In the rows, 128 means zero.
Z: a few groups of rows, each row roughly a mix of its group's hidden directions
Z (111 x 10)
[[124 162 109 120 174 116 104 147  95 134]
 [ 96 139  79 136 146 117 119 106 101 153]
 [126  81 151 136 119 182 139 123 132 134]
 [122 125 168  94 118 116 147 169 151 147]
 [111 112 131 140 155 133 175 114 167 151]
 [134  71 122 140  97 147 109 101 137 120]
 [151 121 117  75 114 147 159 105 147 137]
 [117  76 146 144 129 119 120 161 155 152]
 [163 133 121 104 140  99 132 111 129  76]
 [148 147 114  90 156 133 134  81 126 104]
 [123 100 141 179 126 152  94 125 104 135]
 [134 105 146 145 139 159  99 173 102 139]
 [139 155  87 134 140 139 125  88 128  89]
 [108 150 102 179 121 142 153 109 105 138]
 [157 130 125  96 120 101 158 112 169 106]
 [ 97 109 140 109 100 180 149 139 140 126]
 [ 93  98 121 164 114 146 127 164 125 153]
 [122  99 138 156 141 173 100 127 132  94]
 [123 115  83 141 139 154 122 108  91 160]
 [153 133  79  96 110 166 119 131 127 120]
 [115 144  88 157 167 138 155 125 153 132]
 [143 125 151 147 116  92  99 174 148 121]
 [139 134 157 103 104 147 166  92 128 102]
 [151  89 134 164 133  93 107 101 134 122]
 [125 150  98  98  93 147 133 169 146 127]
 [156 137  76 126 100 149 114 114 101 133]
 [116  93 142 166 125 174 113 118 107 135]
 [101 150 138  90 128 154 149  91 102 119]
 [ 87 105 165  91 131 149 135 120 130 106]
 [112 164 109 152 136  93 149 112 110  95]
 [153 123 138  69  99 131 116 135 137 104]
 [139 120 166 137 134 103 166  98 161 144]
 [167 134 124 102 114  78 131 118 117 155]
 [135 114 136 138 127  97  89  84  95 121]
 [145 102 146 124 148 154  96 168  99 117]
 [175 137 103 168 124 117 107 109 114 145]
 [147 100 101 107 114 115 129 158 169 101]
 [169 156  93 125 122  96  98 145 130 125]
 [120 142 183 138 129  91 118 157 135 114]
 [119 175  89 111 149 144 152 151 125 138]
 [143 162 124 152 153 145 133 102  88 156]
 [107 112 114 105  79 100 129 107 147 105]
 [142 161  83 130 104 142 118 136  88 140]
 [ 91  79 115 160 142 149 119 137 128 142]
 [ 83 109 172 110 143 110 131 145 143 112]
 [148 143 138  90  95 125 148 156 166 117]
 [158 154  82 141 114 132 128  91 128 151]
 [132 113 122 164 130 156  82 114  95 143]
 [ 98 145  87 140 161 141 131 135 105 162]
 [144 167  90 143 109 146 141 109 105 156]
 [122  92 180 107 135 135 135 127 146  96]
 [125  89 147 136 137 151 104  94 116  89]
 [ 94  90 131 157 154  90 111 131 135 137]
 [162 133 109 103 122 137 138 124  84 169]
 [137 180  90 117 137  98 143 122 111 117]
 [133 138 124 166 149 146  96 127  95 167]
 [145 147  89  92  85 146 135 120 132 114]
 [151 164  91 132 137 107 119 107 148  91]
 [132 177  84 118 116 138 158 125 115 143]
 [162 140  87 145 165 111 111 103 131 122]
 [112 160  91 138 104 145 156 109 110 157]
 [115  82 159 121 134  97 124 117 151  96]
 [137 140 131  58 113 146 146 129 128 126]
 [151 106 121 102 110 138  93  95  91 117]
 [ 86 122 115 156 162 149 162 120 145 135]
 [146 173 132 140 140 106 138  91  94 143]
 [127 188 142 130 140 108 135 123  89 136]
 [107 112 148 159 141 113 100 110  97  91]
 [108 133 132 175 121 117 102 166  99 143]
 [135 172 149 172 127  94 131 121 109 133]
 [127 128 118  97 112 150 148 136 175  90]
 [ 94 135 116 174 140 164 111 119 106 114]
 [137  75 162 116 133 162 119 129 111 115]
 [136 148  95  96  93  92 132 128 145 105]
 [ 96  89 115 161 136 145 109 142 104 155]
 [119  81 147  96  98 145 107 152 133 120]
 [119 100 155 164 173 103 121 146 136 137]
 [124 104 167 130 129 102 107 160 166 112]
 [122 140  73 153 106 126 157 117 128 154]
 [145 196 130 122 119 110 152 135 128 124]
 [101 160 142 124 163 121 115 135  78 137]
 [111  97 158 120 134 121 134  90 118  82]
 [137 166  74 119 120 140 143 108 107 142]
 [125 108 113 169 146  85 110  99 117 142]
 [172 133 132 107 107 103  85 134 104 125]
 [ 99 115 153 150 118 100  87 125 161 140]
 [129 128 105 135 151 116 115 183 166 125]
 [130 159 108  96 125  96 123 115  94 163]
 [160 139 173 124 148 101  92 132 120 111]
 [152  93 143 128 117 167  81 123 122 121]
 [ 95  86 172 138 115 128 116 119 153 135]
 [142 113 112 161 145 110 169  84 128 130]
 [117 178 102 145 118 127 162 131 115 159]
 [135 137 101  99 126 180 162 121 129 146]
 [109 114 163 149 143 104 128 158  90 103]
 [102 114 122 169 154 123 139 162 146 162]
 [ 88 108 169 139 134 121 134 161 151 108]
 [131 108 142  85 118 132 134 159 174 111]
 [134 167 128 165 134 112 166 103 127 153]
 [123  90 158 124 129  86 116 131 156  99]
 [120 148 118 167 111  88 159 108 109 145]
 [122 163 107 140 119 102 182 122 110 138]
 [133 147 132 122 127  67 159 125 136 100]
 [124 123 138 160 127 115  86 150  92 161]
 [119 167 107  98 125 123 131 154 136 175]
 [125 124 125 141 120 182 110  99  95 151]
 [ 89 139 137 139  99 167 139 109 106 156]
 [164 162 111 105 122 159 105 161 123 128]
 [123 164 113 102 125  89 126 132 104 169]
 [137 176 100 125 130 101 151 162 119 145]
 [133 130  85 135 118 152 151 128 174 102]]

which group is each row in? (one row of each group first)
[ 86 156 136 123 141 112 159 171 122 120]
B
[101 117 188 130 146 102 137 138 139 116]
G
[126  98 160 161 101 110 111 151 156 113]
M

[134 181 135  94 113 128 123 132  99 100]
M
[105 155 164 149 150 109 104 125  96 152]
G
[ 97 126 151 129 136 127 159 165 173 127]
M
[186 126 100 128 117 127 126  88 120 131]
B
[127 167 112 120 132 156 163 171 133 144]
G
[125  84 154 152 127 136 107  93 132  97]
B
[182 115 135 130 126 115 148 168 149 113]
B
[ 95  98 170 133 133 124  88 145 116 138]
B
[158 110  91 119 114 146 125  88 104 152]
M
[119 104 167 121 117  79 125 116 159 116]
B
[101 136 141 140 148 113  74 163 125 117]
B
